128 stands for zero in the data rows.
Some points, one per row:
[135 155 140 178 156 146 177 115 101 143 134  96 133 146 154 113 117 114 125 114 114 187 137 136 132 160 101 183 120 140 156  87 148 163 122 104 106 146 124 171 206]
[154 152 119 160  51 143 125 224 131 105 137 164 192 121  71  93 172 105 118 171 124  97 161 139 149  64 168 139 168 138 105 142 138 126 119 112 168 121  99  84 105]
[105  76 149 167 126 143 156 112 113 122 137 114  77 121 147 139  87 107 131 166 130 143 128 101 119 171 132 177 107 151 118 127 134 132 118 132 145 148 114 150 169]
[166 163 119 157 108 149 116 152 109 143 145  96 151 106 119 110 144 106 110 109 107 140 152 110 122 103 135 127  94 124 129 152 123 134  97 129 154 159 120 108 138]
[127 118 156 150 148  94 109 118 120 136 152 189  70 127  98  99  82  86 146 157 166 116 140 101 120 134 104 149  61 108 113 223 160 155 159 165 160 157 141 121  57]
[133 136  83  38 153 110 142 110 113 159  82  55 143 129 109 165 157 159 105  91  69  95  98 175 151 122 147  79 127  85 135  76 153  89 150  86 108 101 100 137  74]
[154 178 142 102  73 106  51 163 159 131 121 158 203 158 122  74 171 149  70  69 145  89 142 187 113 110 178  62 111 184  85 199 186 143 175 162 133 141 143 100  75]
[113 107 102  60 124 104 149 107 151 114 110 132 103 101 114 162 120 132 121 130 120  92  99 159 130 158 118  98 127 110 107 149 155 142 157 135 115  72 119 116 124]
[ 24 106 157 126 128 156 113 124 132 142 138 120 117 110 159 151  56 114 131 136 121 141 124  92 114 216 148  80 164 144 107 114  82  97 122 173 114 168 129 130 174]
[141 140 152 129 127 137 137 117 122 115 119 162 106 112  79 120 131 127 144 163 120 130 156 131 100 117 112 114 141  83 139  50  68 117  68 118 142 116 147 110 155]
[115 135 151  96 142 105  99 123 106 122 153 119 150 122 157 157  75 124 106 124 118 128 114 137  92 120 100  66 130 129 130 104  98 103 125 134 130 150 146 114 120]
[122 109 132 126 139 144 152 116  88 174 153 114 134 121 174 183 120  97 139 125  96 163 126 117 145 142 136 142 121 125 142 137 143 147 144  77 128 154 102 131 103]
[153 139 127 163 138 102 128 134  55 118 163 180 151 114 109 131 159 122 137 112 130 104 138 126 136 106 101 122  97 128 135 169 124 125 109 103 176 138 116 167  82]
[123 129 143 134 115 129 132 151 108 128 120 114 141  98 120 139 148 111 143 122 110 147 138  92 168 126 174 143 158 118 134 121 124 114 143 127 130 139 106 120 114]
[ 81 127 120 105 178  54  95 115 166  96 104  67 131 129 166  84 141  90 138 126 178 128 114 138  91 125 132  91  79 155  93 130 111 123 148 168  90 125 130 145 141]
[110 125 128 150  97 107 104 165 157  95 148 193  97 103 114 143  81 100 131 133 142 177 119 105  99 116  47 124  71 149 100 147 113 106 100 151 139 174 168 148  99]
[156  81 138 110 119  89  29 139 178  85 107 186 135 157 116  96 165 184  71  19 156 124  86 160 115  98 129 129 129 117 109 129  99 105 124 136 136  66 115 114 148]
[134  56 128   0 123 114 218  81 200 135  76 100  47 129  93 128  84 171 157 178 127 128 128 187  76 173 174  69 118 143  99 104 109 131 161 177  92  88 142 100 156]
[168 132 130 177 122 153 121 130 130 159 135 131 178 135 112 100 184 123 135  82 136 128 185 109 125 106 193 125 149 130 133 136 130 130 131 118 167 144 108 105 115]
[133 165 133 245 119 143  56 125  42 124 219 107 166 133 187 162  91  68 123 117 148 124 104  80 143 107 110 155 108 149 182 176 133  84 123 108 136 222 137 175  76]
[157 128  78 112 128 142 164 134  95 129  83 112 140 139 161  90 161 125 134 105 132 144 138 131 142 170 168 162 144 120 158 116 105 146 146  81 154  98  96 111 143]
[127 117 149  98 104 107 193 113 179 133  96 101 151 151  80 111 108 164 135 168 150 155 131 148 115 147 172  81 169 194  99 155 122 159 130 156  54 136 148  82 170]
[149 173  81 170 192 147  75 143 132 142 142  65 165 145 160 198 168 151 102  55 116 131 110 110 144 130 129 116  91 121 120 164 163 103 167 171 120 163 141 144 126]
[137 207 122 127 142 118 109 147 103 160 138  53 230 164 174 115 111 168 133  69 107 130  29 163 122  44  88  86 122 181 153  73 170 166 156 107  92 129 135 149 188]
[ 97 132 115  81 108  61 101 148 178 146  95 137 126 129  72 130 150 119 135 148  98 115 136 146 130 108 161  71 122 165  85 187 129 131 158 165 142 113 118  78  71]
Then 24 other points, each followed by its number:
[130 109 151 174  96 127  77 117 121 134 145 219 157  98 122 126 132  56 146 140 168 144 150  89 121 155 126 143  59 119 123 222 113 134 156 179 168 216 149 144  42] 0
[141 158 184 197 174 165 128 141  83 121 174 126 116 128 183 114 105 102 124 179 131 156 119 116 117 117  83 201 135 138 163  53 103 106  53 101 159 137 162  91 156] 1
[100  52 121  68 110 183 198 134 241 149  75  71  77 160 169 122 127 156 135 134 175 164 162 102 127 178 193 116 176 142 126 116 109 185 155 162  86 117  96  90 232] 2
[173 153 110 168 152 109 112 151  91 148 118  77 187 190 155 127 125 128 116  67 151 158 113 128 138  58 108  85 127 176 141  73 168 116 146 126 110 107 128 162 192] 3
[120 141 121  73 125 110 141 124 106 134 134  28 130 101 134 173  62 177 159 145 115 152 126 154 132 141 124 120 118 184 174 111 129 104 117 105  99 118 140 139 161] 4
[ 85  27 120  39  84 218 190 167 206 164  47  46  40 159 129  69 122 181 139 176 153 190  89  60 103 188 178 136 198 108 137 108 136 176 152 135  29  90 165 118 255] 5
[109 115 163 214 107 115  75 139 151 107 130 212 143 120 110 114 112  52 147 121 131 140 120  90 143 156 129 139  97 149 101 209 125 150 159 171 194 183 145 134  35] 6
[123 115 123  96 166 111 131 156  92 142 105 116 103 167 174 174 136 123 123  97  78 157  97 145 171 109 128 147 171 145 198 128 139 121 100  88 105 123 117 237 184] 7
[117 143 168 192 123 136  87 195 164 111 112 208 138 119  71  81 134  68 109 142 134  82 183  69 156 144 149 186 158 114 107 170 133 131  86 115 124 132 155 126 121] 8
[145 180 117 202 127 129  73 123  74 110 171 169 155 100 107 114 145  88 117 126 121 115 155 121 174 101 116 143 112 115 125 147 135  99 111 137 123 148 139 130  58] 9
[124 139  90  92 115 100 111 138 148 121 110 162 146 150  82 100 142 146 123 115 151 135 138 152 109  81 118 108 113 133 102 134 138 128 107 143 128 101 127 127 128] 10
[ 96 166 118 135 157  93 128  60  60 111 138  98 182 136 147 182 113 124 131  98  86  79 105 157 163 104  86 136  92  88 177  97 162  86 104  87 143 132 154 171  48] 11
[139 134 121  96 103  93 105 137 162 125 124 167 114 127 101 134 131 148 137 130 131 105 151 148 119 121 128 116 124 129  89 159 140 133 139 147 132 108 134 106  92] 12
[ 81  88 115 107 108 131 148 116 172 150  95 105 110 113 152 139  93 176 183 137 104 140 114  98 139 126 118 121 111 141 101 180 138 171 149 126  92 139 128 124 173] 13
[ 91  86 150 213 198 195 192 107 122 238  93 102 127 122 201 107 108 114 143 134 136 173  76 103 132 178 139 185 183 105 166  66 110 188 142 107  84 184  79 171 187] 14
[128  92 136  71 138 100 121 139 156 170 113  97 152 138 161 164 102 224 137  90  76 136  90 160 141 108 137 102 180 170 105 185 124 140 154  91  81 120  56  79 193] 15
[151 113 133 138 108 149 129 122 203  90 124 153  98 113  65 109 162 110 151 181 154 116 148  96 142 134 141 173 116  81  98 137 112 137  97 153 201 212 139  92  95] 16
[ 70 102 141 155 132 144  96 111 117 106 119 200  92 148 161 127 112  89 141 139 147 155 135 120  96 133  95 170  73 147 124 126 101 137 146 159   0 144 162 174 146] 17
[ 63  83 145  78 116 127 181 106 165 132 143 113  77 108  93 138  87 145 149 181 144 123 135 102 132 227 168 124 141 121 122 117 112 101 112 173 141  78 157  64  84] 18
[ 96 122 115 108 133 132 151 117 122 121 115 147 109 122 108 111 130 119 111 139 146 126 137 132 102 141 124 144 107 132 117 108 135 116 140 157 132 104 136 142 115] 19
[132 151 100  65  99  67  82 157 176  95 138 150 180 121  63  98 122 145 148 138 138 103 151 146 123  67 185  56 140 164 105 155 140  86 159 164 139 102 141  76  78] 20
[153 123 109 128 140 155 126 120  81 155 151 137 139 116 134 157 141  99 118 100  93 132 136 123 141 108 132 157 133 119 136 142 130 132 112  98 125 133 118 134 123] 21
[129 118 139 179 127 140 100 156 151 126 133 255 112 103 103  77  86  99  88 159 133 106 196  81 124 118 138 206 171 114 113 145  89 118 100 112 164 130 133 129 122] 22
[186 136 118 166 144 159 117 170  96 163 151  68 194 135 155 120 141 121 100  88 123 155 126 129 124 118 139 123 162 134 149 139 147 119 153 119 122 143 111 139 126] 23
Which two of these numbered points are nearest to each point below by angle, seen from the average point of the first points? Their numbers follow each, nearest first.
[130 152 174 194 134  99 101 126  78  53 156 113 105 124 165 154  88 154 117 148 139 121 113 103 105  86  45 160  65 185 153  91 121  75  82 132 151 150 142 152 176] > 1 11
[197 160 125  94 123 106 126 155 153 156 131 139 188 135  87 146 159 161 122  77  84 145 138 194 158 141 170  14 169 118 133 141 145 121  99 140 137 151  99  42 102] > 20 15
[121 145 101  88  83  89 107 130 163  98 108 159 144 141  98 107 157 130 102 119 169 112 141 151 118  96 118  83 103 159  82 143 140 111 146 145 128 115 118 127 117] > 10 20
[146 116 117  47 180  72 138 124 119 155 117  93 128 135 134 152 122 149 132 108 102  96  92 148 110 102 118  73 131 167 104 125 119 160 192  96  64 130 140 131 171] > 15 4
[158 138 133 103 107 148 155 137 134 137 143 134 134 113 113 111 138 145 124 110 117 107 120 192 139 160 206 107 146 112  95 168 154 154 109 125 187 105 129 108 104] > 12 18
[113 127  99  91 126 115 155 126 134 118 108 152 108 138 123 119 133 128 126 135 179 148 125 126 108 125 124 132 117 143 103 123 102 122 129 129 130 101 111 149 105] > 19 10
[105  97 149  85 156 129 155  86 139 105 102 112  69 115 115 134 102 158 114 189 109 138  66 125 108 134  54 133  70 168  96  98 113  96 132 116 136 101 113 167 182] > 19 4
[164 125 175 139 145 165 146 126  11 147 177 127 138  89  86 161 195 104 133 152 111 100 147 134 173 168 158 185 168  45 168 169 148 134  99 113 169 107  71 106  89] > 21 9
[118  65 156 156 117 159 169 124 174 100  88 137  22 135 109  70 102 145  91 203 189 188 162  82  68 115 133 191 137 119 122 105 124 149  93 128  76 109 128 175 207] > 5 2
[126 133 114 136 128 113 146  92  71 110 186 126 138 115 172 171 132 124 147 128  89 110 139 149 120 113  87 140  94 127 118 133 130  96 136 120 146 125 147 155  76] > 11 21
[205 173 157 213 136  53 111 136 111 112 127 133 183 134 124 104 113 105  91 111 142 141 110  82 129  79  93 174 131 160 159 131 125 104 119 124  98 201 137 144 172] > 3 1
[149 118 140 165 117 182 131 146  89 158 122 121 201 126 131  93 181  91 109 157 130 162 139 125 142 148 159 185 151  78 130 144 128 151 135  91 196 145 126 147 135] > 23 21
[129 119 162 102 144 120 137 105  94 105 162  99 110 104 152 207  95 111 190 147 142 138  85 114 128 147 137 109  74 138  87 157 127  97 155 148 127 153 140 143  56] > 0 18
[160 136 112 105  99 138 162 114 102  51 121 133 101  69  64  76 152 117 134 159 112 108 116 125 153 118 116 154 103  92  84 142 131 123 108 108 196 105  80 158  72] > 16 19
[113 126 132  87 122 139 163 131 143 124 127 145 110 108  93 131 131 117 133 171 123 111 154 138 114 147 155  93 143 114 128 134 138 139 109 134 129  95 120  94 105] > 18 12
[151 158 117  95 129 103 142 101 100 102 153 105 144 126 111 117 129 178 127 128 121  93 127 187 148 111 122 126  92  55 136 114 110 129 147 132 156 123 116 120  80] > 11 12
[123 103 139 171 135 156 157 153 131 157 105 132 165 145 180 160 106  91 124 136 126 164 117  97 126 137 119 202 128 190 170 134 120 153 153 123  99 186 165 146 149] > 14 17
[100 139 136 128 117 107 109  96 102 114 106 172 117 132 152 140 134 114 132 142 154  86 120 109 115 114 110 152 113 111 104 147 114 122 110 143  73 127 113 126  97] > 17 19
[131 112  70  57 148 101 167 109 156 124  96 139 123 112 107 148 155 170 202 132  99 127 129 179 138 121 126 110 129 103 120 130 141 126 131 115 138  67  93 104 100] > 12 10
[150 127 127 130 132 148 164 181 116 145 141  92 138 137 110 111 156 108 148 117 139 140 138 135 153 149 129 164 132 118 156 134 137 136 118 106 146 114 103 140 136] > 23 21
[114 135  91  83 120  81  89 155 142  88  97 171 147 132  85  97 147 145 109  93 156 131 129 165  79  90 129  82 116 137  97 137 116 115 165 145 145 101 124 114 126] > 10 20
[107  58 154 162 119 166 141 126 204  90  85 137  25 130 121  65 109 166 103 178 155 133 136  98  96 130 137 155 162 138  84 122 120 130 128 102 126  92 157 151 203] > 5 2
[138 112 146  95  90  96 162 121 189 154 102 151 102 141  88  83 115 147 131 149 133 153 119 158 106 133 184  98 176 186  89 132 106 190 121 235  90 128 124  67 169] > 2 5
[ 83 118 145 149 144 141 115 148 120 118 118 219 105 174 150 102  98  97 129 144 156 137 135  91  83 151  86 146  88 147 126 119 128 132 144 151 122 140 152 172 122] > 17 19
[169 139 125 165 204 183  96 110  69 121 162 147 110 143 139 162 152 116 101 117 114  76 122 143 140 122 104 190 151 104 135 112 199 133  60  56 159  71 103 143 119] > 21 1
[ 91 130 139 204 107 117  69 135  99 127 156 248 153 115 159  86 112  55 143 129 168 122 182  82  85 156 126 163 113 158 104 247 120 153 189 171 150 170 150 129  19] > 0 6
[107 114 118  96 102 117 135 150 214 107  61 157  95 105 125 123 120 129 117 120 130 126 157 149 137 158 193 112 175 137 110 173 145 171 174 142 111 143 122 104 136] > 2 5
[125 151  98  63 113 113 143 159 196 170  72  59 117 157 163 160 118 189 150  65 100 128  56 116 153  91 158  73 165 150 144 134 168 166 167 119  91 112 128 125 164] > 15 13
[106 146 125 128 173  99 188  89  80 182 161  92 150 130 154 169 162 117 166  96 110 122 137 182 155 146 156 123 103  56 155 123 166 149 148  84 123  97  98 145  46] > 11 21
[169 118 134 174 134 177 152 142  82 154 108 112 108 116 126  55 172  91 115 120 141 163 179 104 156 158 146 187 172  92 137 114 151 146  89  92 110 111 122 159 157] > 14 21
